In the data rows, 128 means zero.
Here are some points:
[123 109 163 142 127 143 100 102 104 116 109 106 100 140 143  68 100 123
 104 110 123 153 147 138 147 170 177 162 151 105 129 147]
[113 130 120 120 145 155 120 129 115 118 133 119 141 131 120 115 129 123
 115 118 113 151 123 128 122 134 143 111 128 136 128 117]
[128 180  64  55 161 130 156 182 124 150 168 144 173 124  78 204 169 122
 163 158 132 148 136 133  84  79  85  73  64 177 130  82]
[141  89 136 181  77  94 116 105 136 120 114 130  96 108 166  73  98 166
 102  94 140 105 113 140 174 174 149 166 165 115 133 155]
[127 120 117 137 120 119 118 156 135 128 139 141 114 123 141 138 126 129
 144 135 115 125 136 119 119 112 124 128 115 130 159 111]
[146  81 152 173  97 111 114 111 137 127 125 111  78 114 148  52  80 149
 107 116 118  88 115 134 177 162 145 155 167 143 135 163]
[144 147  46  76 111  97 161 157 112 133 137 155 227  93 140 245 175  59
 160 143 136 151 141 171 103  74  58 101  85 118 167  63]
[163 134 114  91 114 112 118 139 115 147 119 114 188 114 127 165 150 129
 126 129 157 115 128 176 140 128  90 119 116 136 126 113]
[148 137  88  89 108  77 152 146 145 150 121 166 165 113 154 178 157 119
 132 143 144 132 133 173 132 115 100  96  92 132 180 111]
[132 178 116  86 144 127 158 158 134 158 128 167 166 130 110 196 175 122
 151 141 144 145 134 142  79 114 111  65  86 143 143 137]
[125  93 164 168 101 145 118  97 140 107 127 129  63 127 133  44  96 157
 103 110  90 131 122 116 146 170 192 143 175 129 132 167]
[135 134  84  93 106 141 157 125 110 115 133 152 193  95 130 203 156  58
 149 134 119 182 135 169 100 103 104  94  89 125 171  82]
[153 129 145 126 132 132 114 130 121 127 123 108 126 133 106  92 121 120
 129 143 123 110 144 153 142 156 121 118 136 137 120 129]
[119 131  99 113 120 121 139 124 128 121 136 120 176 116 130 177 141 107
 136 116 143 132 125 127 130 113  98 141 115 114 122 106]
[138 149  91  75 122 118 160 147 116 147 142 149 182 109 116 185 176  97
 153 150 117 157 127 155  92 102  89  59  90 178 167 100]
[151  87 113 128 133 101 110 156 127 132 157 119 115 119 100  66 104 177
 133 134  96 113 127 110 130 144 103 112 133 187 135 122]
[116 140 195 139 143 162 125  90 135 129 106 109  99 162 128  99 122 140
 111 110 146 102 131 115 126 151 171 132 151  99  78 181]
[151 113 163 171 112 139 113 122 135 101 107 146 105 139 148 120 127 125
 109 115 123 100 154 144 131 155 170 172 158  64 106 134]
[149 130 151 122 135 142 139 142 129 117 134 146 135 114  97 135 142  85
 137 145  79 139 154 142 102 130 125 106 127 136 130 118]
[100 122 126 129 121 146 144 100 124 108 116 118 113 119 142 135 108 109
 130 142 113 160 115  95 140 113 135 122 132 125 134 118]
[140 143  38  91 130  92 152 197 128 132 162 171 193  98 117 232 176  80
 178 189  96 156 149 136  82  72  52  92  54 142 182  55]
[114 129 124  99 156 177 117 120  96 107 148  82 141 133  99 114 101 138
 120 124 133 166 120  85 130 130 126 138 132 135  83  89]
[128 123  82  96 152 104 128 177 108 125 155 146 147 138 104 160 146 119
 159 154 127 117 135 127  94  85  87 113  82 151 144 107]
[108  73 233 231  90 147  76  44 123 102  96  87   0 145 159   0  30 208
  73  62 132  80  93  86 221 221 224 222 245  93  74 211]
[133 131 141 139 126 122 127 132 127 124 130 131 121 138 123 130 131 126
 127 127 133 112 140 135 135 125 118 126 131 117 114 130]
[133 115 167 148 126 127 101 100 141 146 106  99  94 139 150  69 112 153
 105 100 141 120 128 135 170 156 167 152 170 108 111 175]
[114 160  93  86 124 126 182 144 142 132 136 174 160 118 120 203 178  90
 139 146 109 159 142 135  76  84 122  78  88 156 161 113]
[122 125 127 134 142 124 135 145 130 112 124 144 127 133 119 153 137 119
 126 136 121  94 151 127 107 119 131 135 137 107 115 132]
[133 107 122 139  93  86 132 143 149 146 112 159 121 103 162 129 137 149
 105 131 134 123 109 162 153 138 128 129 138 126 169 154]
[144 122 175 157 118 118 119 105 132 147 104 136  87 128 150  75 110 154
 111 117 134 111 120 146 148 154 165 138 162 114 129 167]
[122 140  79 110 117 107 140 134 111 124 133 154 164 120 143 201 159  84
 156 139 136 176 138 158  98  86 119 121  78  94 174  84]
[ 92 140  88 109 153 153 117 136 118 124 152 125 125 150 116 161 138 105
 152 124 135 144 118 105 105  81 112 140 110 130 120  94]
[136 148  72  64 109 132 185 130 126 138 121 146 227  79 117 236 174  76
 157 153 128 157 129 159 103  97  63  78  82 148 148  93]
[129 129 146 140 137 137 106 113 124 137 117 102 106 137 126  68 104 153
 117 109 135 129 120 104 144 145 145 139 147 137 113 147]
[108 145  96 120 148 118 147 162 143 113 140 158 156 128 113 197 155  91
 141 154 118 122 148 111  91  89 115 120  99 106 117  99]
[120 110 138 171 106 137 124 125 135 109 124 139  94 116 137 112 103 128
 120 138 108 110 139 123 145 153 155 175 155 109 131 143]
[154 132  82  89 129 103 150 161 117 139 144 123 185 110 109 173 146 114
 146 136 130 130 132 143 119  93  74 101  97 153 136  81]
[103 123 175 177  92 150 143  99 165 132 116 130  59 130 165  85 104 165
 106 112 118 120  98  91 160 167 203 130 178 127 117 192]
Then 12 other points, each followed by its number:
[131 115 184 161 124 133 129 111 152 119 105 124  76 142 133  87 100 165
 107 110 137  77 115 106 149 151 167 143 165 121  84 180] 0
[150 116  97 112 112 107 126 156 132 146 145 131 146 119 105 106 129 142
 134 141 109 110 141 124 135 132 100 103 117 167 155 120] 1
[ 94  91 222 211 118 168  75  67 124 122  99  78  16 153 145   0  55 194
  89  79 131 115 108  92 175 196 208 191 218 122  84 197] 2
[116 146 158 127 151 133 122 133 125 116 118 113 139 166 114 145 124 116
 122 142 141  85 139 120 127 122 128 150 129 105  89 131] 3
[139 128 126 121 104 126 117 112 112 139 118  93 141 101 133  98 101 157
 117 110 159 137 106 132 165 139 124 141 152 134 138 124] 4
[144 122 153 136 122 135 116 107 134 142 118 116 103 132 123  71 114 159
 104 114 119 123 115 128 148 147 146 117 157 139 123 157] 5
[138 104 136 167 110 116 117 139 134 117 137 132  94 136 139  51  99 146
 122 128 100 103 145 126 146 161 150 157 164 144 134 147] 6
[104 127 192 178 129 145 138 106 162 138  99 137  52 159 142  77 101 143
 104 127 119  79 121  90 149 146 185 149 180 126  89 204] 7
[106 123 162 160 154 150  94 115 127 137 134  98  53 148 105  23  82 208
 108 102 136 116 107  82 152 156 188 136 172 154  88 169] 8
[137 160  66  72 148 103 136 157 113 144 143 143 227 124 121 242 187  74
 160 154 165 151 139 173  81  90  63  87  56 121 148  62] 9
[111 138 113 132 126 105 139 129 118 118 122 129 160 123 149 181 130 111
 126 125 147 110 120 128 139 102 114 158 120 109 117 115] 10
[132 150 100 106 139 109 134 148 119 130 136 145 176 136 117 197 173  80
 158 157 124 130 154 146  96 100  93 119  93 112 144 111] 11
Which three of these numbered points are nearest to each point below, ignoring the direction in which the first points spread most? Their numbers follow each, nearest first.
[118 116 162 164 156 133  97 123 125 109 124 123  95 163 116 102 106 140
 116 121 131  77 128 102 146 139 149 172 148 106  76 145] > 3 11 0
[113 132 171 163 144 127 150 107 156 128 110 144  74 149 127 118 120 136
 129 134 117  84 122  96 127 139 163 136 144 133  98 196] > 7 0 11
[128 142 131 136 129 106 142 157 128 133 125 144 135 126 122 160 138 143
 125 128 135  92 130 117 120 121 128 128 122 115 100 132] > 0 11 10
[121 106 122 160 107  87 121 148 136 113 128 130 106 132 150 113 112 167
 122 121 126  93 127 107 158 121 121 177 141  98 122 119] > 10 6 11
[146 153  58  62 136 112 145 152 102 145 144 114 223  96 107 218 161  88
 158 142 155 185 128 166 104  89  47  94  66 145 166  52] > 4 9 2
[134 143 142 140 134 110 129 134 133 117 112 151 138 143 131 152 149 113
 132 140 124 103 159 136 110 125 128 127 123 112 125 142] > 11 0 3
[102  94 194 175 127 165  77  76 113 124 111  84  41 155 144  25  71 166
  98 102 136 119 121 106 154 179 194 173 191 120 103 189] > 2 5 11
[116 149  93 124 126 116 135 134 134 124 132 159 148 124 142 191 165  83
 164 157 130 155 136 157  93  90 113 117  74 104 161  99] > 11 9 10
[137 145 111  98 134 102 137 145 133 150 136 146 141 129 137 148 144 118
 129 146 140 142 134 162 105 107 106  93  88 144 156 112] > 5 9 0
[121 139 116  91 158 152 136 135 111 140 149  94 154 123  91 112 117 154
 121 125 146 130 114 101 135 114  95 117 133 160  87  96] > 8 2 5
[143  86 135 160 116 119 113 120 143 123 139  95  75 106 111   0  60 209
 105 115  95 100  94  80 187 170 128 147 194 182 119 153] > 1 6 5
[123 117 133 148 133 111 134 138 144 136 134 142 119 131 127 139 129 132
 132 127 127  82 130 113 127 125 119 132 133 134 113 129] > 0 11 7
[112 131 181 163 148 146 114 114 138 106 120 107  91 149 132  83  99 150
 109 117 133  85 122  93 152 135 137 177 164 108  77 153] > 3 0 11
[119 125 145 155 122 127 115 111 119 116 110 143  88 137 160 120 125 126
 132 128 142 123 126 130 145 122 155 156 128  96 152 159] > 11 10 9
[161 111 116 132  87 102 138 141 129 144 113 145 147  97 151 119 129 156
 113 116 143 110 117 162 139 149 107 130 125 119 148 135] > 4 5 1
[141 150  89  90 139 106 153 174 146 142 135 152 185 133 104 203 175 122
 143 135 135 111 147 129 102 103  77 101  98 127 109 100] > 0 3 11
[152 171  89  59 146 126 142 151 114 164 126 129 222 128 115 228 186  69
 156 153 163 163 145 174  88  99  79  63  62 141 146  98] > 9 5 11
[145 169  99  69 162 118 139 175 121 139 132 139 218 139  94 217 197  84
 145 140 148 120 170 164  89  84  74  87  75 130 118  84] > 3 9 11
[138 123  75 116 133  70 123 166 127 132 137 148 178 127 146 176 155 132
 155 144 156 102 133 148 133  91  66 150  89 108 145  93] > 10 9 11
[142 141 119  90 149 128 141 156 130 142 143 137 139 128  92 131 144 129
 141 140 109 131 132 128 104 124 111  87 113 156 135 130] > 5 1 8
[147 173  93  74 152 104 146 145 128 175 138 183 166 120 117 201 191  88
 164 162 140 170 136 188  56 108  92  38  60 159 200 122] > 5 11 2
[110  98 215 189 109 137  82  69 130 106  87  96  34 147 172  16  62 187
  77  85 145  76  99 108 201 173 198 198 204  89  85 206] > 10 9 11
[131 131 168 140 113 138 121 110 147 152 110 137  73 138 149  83 129 148
 114 110 132 141 121 156 116 173 190 110 140 132 147 203] > 5 0 2
[143 165  81  82 137 113 137 162 116 154 121 144 193 129 113 210 185  90
 155 146 160 132 145 185  83 106  71 106  70 127 133  97] > 9 11 0
[112  87 184 193 100 138  96  82 132 114 105  97  62 139 159  29  65 181
  83  94 145  80 109 110 193 177 168 197 194 101  97 161] > 10 9 4
[114 108 146 157 146 154  89 103 104 118 138 100  67 162 129  66  98 138
 127 117 135 137 104 111 142 147 168 157 139 132 120 136] > 2 8 5
[143 113 147 142 127 127  97 115 126 149 127 114  94 136 138  54 103 170
 117 120 144 144 112 149 134 163 155 132 146 135 152 159] > 5 1 2
[116  92 156 166  83 142 130  80 141  90 107 107 102 104 175  80  82 125
 106  97 107 136 109 116 191 157 168 172 183 100 133 146] > 10 4 11
[112 131 158 140 125 143 143 114 143 116 113 136 121 137 126 125 122 138
 115 108 127 106 130 118 132 132 149 137 154 118  99 141] > 0 11 3
[121 105 130 161 106 113 120 126 127 119 139 137  88 127 150  91 107 122
 127 124 106 131 136 129 138 135 147 143 149 127 145 132] > 6 11 2
[ 96 119 136 134 129 143 145 125 142 111 124 126  97 118 140 121 112 128
 132 136 117 145 119 102 126 128 145 128 138 126 131 129] > 2 0 5
[153 126 145 107 126 128 141 137 133 121 130 138 143 124 115 128 126 140
 127 138 121  78 151 130 122 133 100 115 144 140 105 148] > 0 5 1
[110 114  95 124 122 122 139 130 119 120 128 148 143 111 149 192 147  95
 142 138 132 159 134 124 120 100 123 130 100 101 163  92] > 10 11 9
[151 163 123  84 152 145 117 141 107 133 131 122 190 130 106 176 160 101
 140 121 150 170 146 159  97 109 103 104  76  93 123  93] > 9 11 2
[153 160  86  82 141 134 183 168 142 142 140 159 203 114  93 226 175  91
 157 158 103 132 148 136  86 111  82  82  98 156 122  98] > 0 5 7
[127 111 152 153  96 126 107  90 130 125 107 100 102 129 165  87  96 142
 110  95 171 109 102 119 168 139 145 163 175  94 111 151] > 10 9 4
[122 138 102 129 125 110 132 134 131 129 106 158 127 128 157 177 144  77
 142 145 141 134 139 145 116 100 120 130  93  90 171 126] > 11 10 9
[122 115 143 143 108 134 134  83 133 136 114 121  87 127 152  84 111 157
 118 109 125 156  91 115 147 152 166 114 147 152 160 170] > 5 2 4
[148 162  88  65 152 121 139 151 115 156 142 135 191 121 108 194 184  93
 166 155 151 179 142 187  76 102  97  66  58 160 172  80] > 5 2 9
[104 145 153 133 141 139 156 111 146 132 115 145  94 147 133 151 131 118
 133 131 127  98 118 109 110 114 154 111 133 122 104 165] > 7 0 11
[152 111 134 134 105 102 119 128 139 140 128 116  94 118 126  52 100 178
 123 115 107 111 118 105 154 158 118 122 156 187 124 156] > 1 5 6
[136 104 189 173 117 150 140 104 138 113 115 111  89 124 133  62  76 159
  95  93 116  84 114  94 173 170 167 142 198 130  77 177] > 0 5 2
[131 130 145 135 128 128 141 135 144 120 123 138 131 124 129 146 117 115
 125 124 140 107 124 120 125 139 133 136 142 104 107 132] > 0 11 10
[124 133 101  91 127 145 147 122 114 140 144 132 153 117 115 140 141 114
 142 137 119 162 127 143 123 110 108  83 115 174 152 106] > 5 2 4
[130 107  52 122 117  92 136 182 134 119 150 161 151  96 123 181 146 101
 177 157  88 139 140 117  96  85  82 120  92 143 164  76] > 6 1 11
[124  82 126 182 101 105 116 137 146 107 128 126  67 118 158  79  94 155
 120 117  98 117 127  97 152 148 154 160 165 128 145 134] > 6 1 11
[121 142 124 133 129 112 118 132 128 135 132 134 113 140 149 120 112 152
 117 124 161 109 120 124 130 122 130 155 116 105 107 142] > 10 9 0
[149 143  59  75 117  88 150 165 123 140 151 145 200 111 123 205 169 118
 147 142 136 139 129 151 106  84  71 105  90 145 154  74] > 4 5 9
